Turns in one plane each, and the order they were made in; the first pair answered:
turn E:
[-10 -11 -19  23 -16   0  14  18   3 -22   8  -1  35  -7 -29  14  -6] => [ -7  -8 -13  22 -21  -4  18  20   6 -21   1  -2  27 -11 -36  14  -6]
[-59 -32  28 -19 -33 -11 -10  28 -12  32  25 -44   9  -4  20  57  -7] => [-61 -31  11 -13 -28  -7  -4  31  -8  35  31 -43  17  -6  25  56 -14]
[  8   0  58  -7 -22 -16 -10   3 -26 -21 -28   0 -28  -5  -6  15  22] => [ -5 -12  52  -8 -10  -2 -35  -4 -36 -29  -4   2  -4  16  16  19  26]
[-28 -21  -5   2 -14   2 -29  -8 -39 -10  10  15  17 -20  51  35  -2] => [-25 -14 -30   9 -12   9 -12  -1 -29  -1  11  15  24 -29  53  32 -15]
turn A:
[ 55   6 -59  -5  55  44  17 -30  46 -10  24  36  28  26 -10 -37  -9] => [ 36   7 -31 -28  68  32   5 -33  59  34  22  -9  29  32 -40 -36  -4]
[ 35  25 -16  14  -4 -19  33   5   4  -7 -49  43 -32 -30  -9 -14  -7] => [ 36  35 -10   0  21 -23   4  -8   5  11 -54  36 -24 -29 -21 -22   6]
[ 17  37  28 -17  23  11 -60 -43 -25   2 -31  42 -18 -19 -11 -11  33] => [-15  27  64 -37   5  -1 -36 -28  -6  42 -27 -17 -30  -9 -37   3  22]
[-36 -10 -12 -25   4  -6   0  -3 -17 -15 -10 -29   5  26 -21  -6  36] => [-37 -17 -14 -19 -13  -4  17   6 -17 -26  -7 -27  -2  26 -13  -1  28]
turn B:
[ 16   5 -25  -1  47  10 -35 -24  -3   1  -2  23  17  13  -5 -29  21] => [-11  -7 -19   0  28  -3 -52 -11 -22   0  -3  26  24  -4  22   3  31]
[  8  24 -36  -5  43  -4 -20  -4   9  44 -14   5  21 -14  -6  23 -14] => [-31 -12  -5  -1   4  -4 -29   8 -17  21  10  -5  20   6  29  60  -8]
[  6   8  20   0   9  -5  -3  -5  -3  14 -16  -8 -17  -7 -27  -3  13] => [ -4   2  24   2   1 -10  -9   0 -11  12 -16  -7 -15 -13 -14  12  16]
[-40 -37 -68  -9  -8  28 -24  45  -5  42  67  11  63  -5  39   5  10] => [-24 -45 -55  -9  -3  50   1  35  10  26  84  -2  53  42  18 -26  -2]
Pairs:
(two turns a pair)
[ -2  -1 -16   0   1 -36 -34  -3 -11 -21   1 -13  19 -58 -18  -6  -2] => [-21 -28  19  -5 -22 -28 -18   0  -7 -30  24 -45  12 -19 -17   0  -9] | A, B
[ -3 -30 -47  32 -34 -28  -2  28  -9 -10 -27  12  20  -3  26 -14 -21] => [  4 -36 -33  30 -42 -16  18  26   0 -21 -19   2   8  20  11 -26 -29] | B, E
[ 46  19 -11   9  51  28  -5   2  -1   0  12   6  15 -16   4  -4 -21] => [ 42  24   9  -1  47  16   6   5  11  25  -1 -20   1 -22 -20  -3 -23] | E, A
[ 43   7  18   7 -10  14  55 -10  28 -21  -8  -9 -37  30 -40 -39 -15] => [-21 -12  22   9 -55 -31   3  20 -27 -11 -21   8 -17 -41  33  52  16] | B, B
[ -3  35 -22 -28  17 -39 -45  -6 -19  24 -55  27 -41 -48 -39   4  24] => [ -9 -20  38 -29 -12  12  -5 -16  -6 -33   7 -15 -62  73 -50 -27   3] | B, B
[ -7  -5  43 -24   0  -8 -28  -3  -1  12   7 -23   0  19 -20  -7  -2] => [  5 -18  20   6 -35   3   8  12 -12 -37  14  14  -9  15  13   1 -19] | A, A
[ 13  -8  37  27 -43  11  54 -29   5 -12  -7  14 -19 -19 -10  19   6] => [ 34  15  25  16  14   9  -7 -60  -4  -3 -16  37   1 -23 -17  -3  36] | A, A
[  2  19  12   6 -19 -20  16  24   8  51  -9  -4   1 -30 -12  36  -4] => [ -2  -6  56  -1 -32 -10  14  15   3  25   6 -18 -16  16 -19  30   0] | E, B
[ 45  24  -3   1  45  16 -35 -20   6 -32   3   0  16  53 -12 -21   5] => [ 19  45  -4 -15  48 -21 -48  -6   9  31 -26 -24  21  -8 -24  11  13] | A, B
[ 20   2  27 -16 -11 -19  10  -5   7   0 -28 -24 -17  14 -33 -19  10] => [  8   1  29 -20  -7 -30 -27  -9 -12   1 -31 -13  -5   0 -15  -2  29] | B, E
[ 11  -5  13   8  20  19 -11 -19   9 -12  13  -1   3  45  -7 -17  -3] => [-15  -1   3  10   7  -8 -42  -7 -18   5  -6  16  15 -10  24  23  14] | B, B
[ 26   7  13   8  -8  -2 -32 -19  -4   3 -35 -38 -68  18   0 -10  13] => [ 30   1   6  22 -30   3 -10  -9  -8 -18 -33 -24 -75  17  13  -4   2] | A, A
[  5  -5  -6   5  12  24  -1 -11  12  -4  23  -9  17  38  -8 -20  -9] => [  5  19 -36   9  18   1  -5   0  10  23  -5   6  24 -23  -2   0  -6] | E, B
[ -8 -14  27 -14 -16 -10   8   2   8  -9  11 -17 -17  13   0  -2  12] => [ 14   5   0 -14  13  -1   7  -9  23   4   9 -10  -8  11 -15 -30   7] | E, B
[ 10   4 -10 -10  31  32  -8 -19  13  21  31 -22  13  37 -26 -27   5] => [  0  -5  -2  -6   3  26  31  -2  21  25  28 -39  -4  35 -30 -17 -10] | A, E
[-10  15   8 -27  43 -12 -78 -14 -13  51   2 -22  33  -5   0   2  32] => [-22  -6  35 -28   2   1   6   6  23  58  19 -76   3  30 -34  -5 -10] | A, B
[-16 -17   9   4   2   7 -57 -18 -35 -15  25  -2  23  25  29  20  24] => [ 17   1 -29   9  33  36 -14 -25   2  -8  35  -7  26  45  -1 -27  -5] | B, E
[-40  18  -5 -26  27  -9 -39 -15   8  12 -20 -50  26 -38   4  21  30] => [-56  -2   9 -20 -14 -10   5   5  14   5 -12 -68  10 -33   7  39  12] | A, E
[ -7  -5 -25  15  -3   2 -10   6 -18  -9  13  19  20 -21  31  17  -5] => [-15 -18   3   3   4  12 -22  -5 -16 -12  33  -2  21  20  22  10   0] | A, B
[  5  18  -8  -7  16 -28  -8  21   6  25 -20  -3 -16 -45 -18   6 -16] => [ -4   4  18  -7 -10 -34   2  26   0  10 -19  -9 -32 -35 -17  16 -14] | E, A
[ -7 -32 -28  32 -33  20  31  34  -4 -38  15  37  -6   8  51  11 -16] => [ -3   6 -10 -16  60   7 -73 -11   0  34   1  11  24  11   3 -21  28] | A, A
[ 25  -1  -5  14  55  -9 -17   5  30   8  -5  -4  -4  33   7  -8  21] => [  5   3   0   8  44 -28 -10  20  32  36 -17 -20  -5   5   5  16  20] | A, B
[ 49 -24  39  20   6   8 -10 -24 -33 -70   4  65 -14  12  23 -44  14] => [ 61  -5  10  20  30   6 -23 -26 -29 -53  -5  76  -1 -10  23 -50  17] | B, E
[-19   3  13 -14  27 -24  -1 -14  16  -7  22  -2   4  39  13  44  13] => [-15  13 -20  -6  32 -20  23  -6  31   7  24   0  12  26  15  41  -3] | E, E
[  4   4 -23   5 -10  -7  -6  12   8  -4  11  10  12 -22   8   8   4] => [ 14  -4 -13   5  -8   9   8   4  19 -14  22   1   3   9  -6 -10  -4] | B, B
[ -2 -18  48 -10 -10  11   2   1 -24 -14 -17   3 -15   1  21  54   5] => [  2 -17  21  -2   5  23 -11  -4 -30 -24  -3  24   4   5  42  50   4] | A, E
[-10 -20  73  -3  -2  12 -23 -26 -27 -46   2  20 -18  42  27   1  10] => [-23 -17  40 -10  34  27 -45 -33 -21 -21  29  10  21  51  39  -3   6] | E, A
[  9  31 -78   2  41   3 -13   8  14  31   3  23  39 -38  21 -10  -4] => [-59 -15 -14 -18  -3  -9 -26  25  -5  42  30 -32  37 -14  42  39   2] | A, B
[  8  -6 -44  24  -2  30  32  24  11 -10   3  27  21   6  46  17 -24] => [ -7  -9 -30  13  16  24 -24  13  -8  -6   8  31  37  10  60  27   3] | A, B
[ 33  25  14  10  27  19   7  -5   7 -17 -25  12 -23 -10 -35 -14  10] => [ 13  21  23   6  17   2 -27  -1 -17 -15 -30  19 -15 -30 -12  12  28] | E, B
[ -3   4 -15  -5   4 -21 -25  19  14  18 -17 -14  -7 -22  -2  -3  -6] => [ -9  -4  -2  -2 -14 -22 -11  25  14   9 -17 -18 -16 -21  -2   3 -10] | E, A
[-52 -12  54 -18   7 -27  -5  14   0  38 -34 -34  -1  18  -1  26  23] => [-29 -26  40   9 -25   0  64  24  13 -14 -18 -18 -20  47   4   8  -9] | B, A
[ 11  11 -18  -3  32  16   5  -6  20   9   3  -9  16   9 -16 -12  -6] => [-26 -19   5  -4  -1   8  -9   6  -7  -5  16 -14  20  11  18  26   0] | B, B
[ 16  11  14  19 -31  -7   9  11  -5 -14 -22  14 -20 -45  -6   6  -3] => [  2  -7  34  17 -36  -2 -12   5 -20 -31  -4  13 -15 -20  10  14   5] | A, B
[  6  -4  30  -6 -10   3 -48 -33 -27 -39   2  16  -7  32 -10   0  25] => [-18  -5  17 -18  11  13 -55 -32 -15  -4  26 -13  20  41  -9   0  16] | E, A
[ 21 -15  39   7   0   2 -15 -18  -5 -41  -5  24 -13  49  -8 -14  19] => [  7 -15  56  -5  -1  -4 -11 -14   4 -19  -5  -5 -17  51 -23 -11  17] | A, A
[ 48   9 -28  16  35  36  43 -14  37 -23   6   9  -6  46 -42 -70 -33] => [ 21  41 -48  15  22 -36 -11  11  -3  19 -61  44   0 -84  -7  -2   5] | E, B
[ 29   6  -4  41 -31 -19  31  19 -12 -49 -51  53 -23 -39  12  14   3] => [ 30 -13  37  35 -37  -3  25   5 -15 -74 -33  38 -34  14   1  -2  10] | E, B
[  0  32   2 -15  21 -28 -18 -17  -3  37 -29  -3 -11 -40 -30   9  15] => [ -9 -12  47 -15  -6   5   7 -23   2  -4  17 -31 -24  46 -33  -6   1] | B, B
[ -6  -9  27   0  -5 -31  -2 -20   2 -14  12 -21  16  25  19  21 -15] => [ -6  -4  -3   6   2 -23  13 -13  12  -4  18 -18  29  17  27  19 -29] | E, E
[ 46  24 -19  -7  -5  -1  -7 -10   8  23  -1  -1   0 -26 -32   8  16] => [ 34  12 -11  -2 -31   1  25   6  14  20   4 -14 -10 -23 -31  20   0] | A, A
[  8 -11  10   7 -29 -10 -30  26 -42 -35   0  32 -11 -10  43  26  15] => [  5  -7 -32  17 -18   3 -15  31 -33 -25  15  34  10 -15  56  24  -2] | E, E
[  1  36 -10  -8  28 -49 -34  -9 -18  43 -38  -1   5 -73   6  21  -7] => [-29 -31  33   9 -36 -21 -22   1 -49 -38  17   3  -4   0  61  47 -11] | B, A
[ 30   8 -61  47 -19  62  48  24   7 -41  30  33  17  36  45 -39 -33] => [ 59  54 -74  28  40  46   8   0  21   5  -5  38  25   6   3 -68 -13] | A, E
[ -8  10  -7 -14  12  21 -22   7   0  30  -4 -38  42   5   2 -13  -8] => [-14   0   1 -14   5  22 -23  10  -5  24   1 -42  41  15   7 -10  -7] | B, B
[ -4 -13  53  10  -7   1  17   1   5  12   1 -18 -10  13 -20  -4 -18] => [ 10   3  51   5  10  -7  -4  -7   2  23 -16  -9 -10  -1 -31 -13  -6] | B, E
[  3 -24   1 -13 -10   7   6   3  28 -19  23  -7   5  20 -24   4   4] => [ 11  -3 -15 -14   2  -3  10   4  36   4   4  -5   5 -10 -36   2   2] | B, A
[ 20  -8  20  17 -31  -5  32  15 -19 -42 -15  16 -20   5   5   7  -4] => [ 34   0  26  13 -14  -5  20   2 -16 -40 -20  18 -23  13 -11 -10   2] | B, E
[ -8   9  29 -19  21  -1 -54 -28 -29 -31  15 -20 -21  28   3 -12  17] => [-14  16 -46  -4  40  23 -24 -16 -11 -12  40 -14  19  17  26 -14 -16] | E, E
[ -8  21 -27 -18  17   2 -12 -11  15  24 -12 -14  19 -10  15 -10   2] => [-19   5 -23  -8 -18   4  28   5  19  11  -6 -23   4  -8  23   4 -15] | A, A
[ 29  23 -66  15  37  31  22 -12  27 -11 -15  25  17 -15  -4 -35 -19] => [-17   6 -28  14 -22 -18  -4  14 -14 -11 -42  31   3 -71  35  36   7] | E, B
[ 25  26  14  -7  38  17 -29 -32  12   9  10 -15  11  25 -35 -59  17] => [ 26  28  -8  -1  44  23 -18 -27  18  16  15 -14  21  20 -31 -59  10] | E, E
[ -1   0  -7   9  46  -1  -9 -30  -3  20   5  -2   8  17  -6 -21  -1] => [  7   8 -15  11  43  -7   8 -25   4  27  -5  -1   1   3 -15 -21  -7] | E, E
[ -9  -2  15  12 -16  -5 -29  -9 -16  11  -4  -2 -19  -5  28 -10  26] => [-14  -7  20  12 -27  -5 -17  -4 -15  13  -3 -11 -24  -4  27  -5  20] | A, A
[-16 -10 -66  15  27  11 -37  -2 -25  -5  28  52  38  16  49   2 -16] => [-43 -20 -20 -14  37   7 -62 -10 -18  27  41   1  40  46  27   5  -4] | A, B
[-10  18   8 -25  44  -4  17  18  39  16  -3 -22 -15  -3 -53 -60 -22] => [-17   5  45 -33  40  -8 -15   8  22   1   1 -23 -22  19 -53 -57   0] | E, E
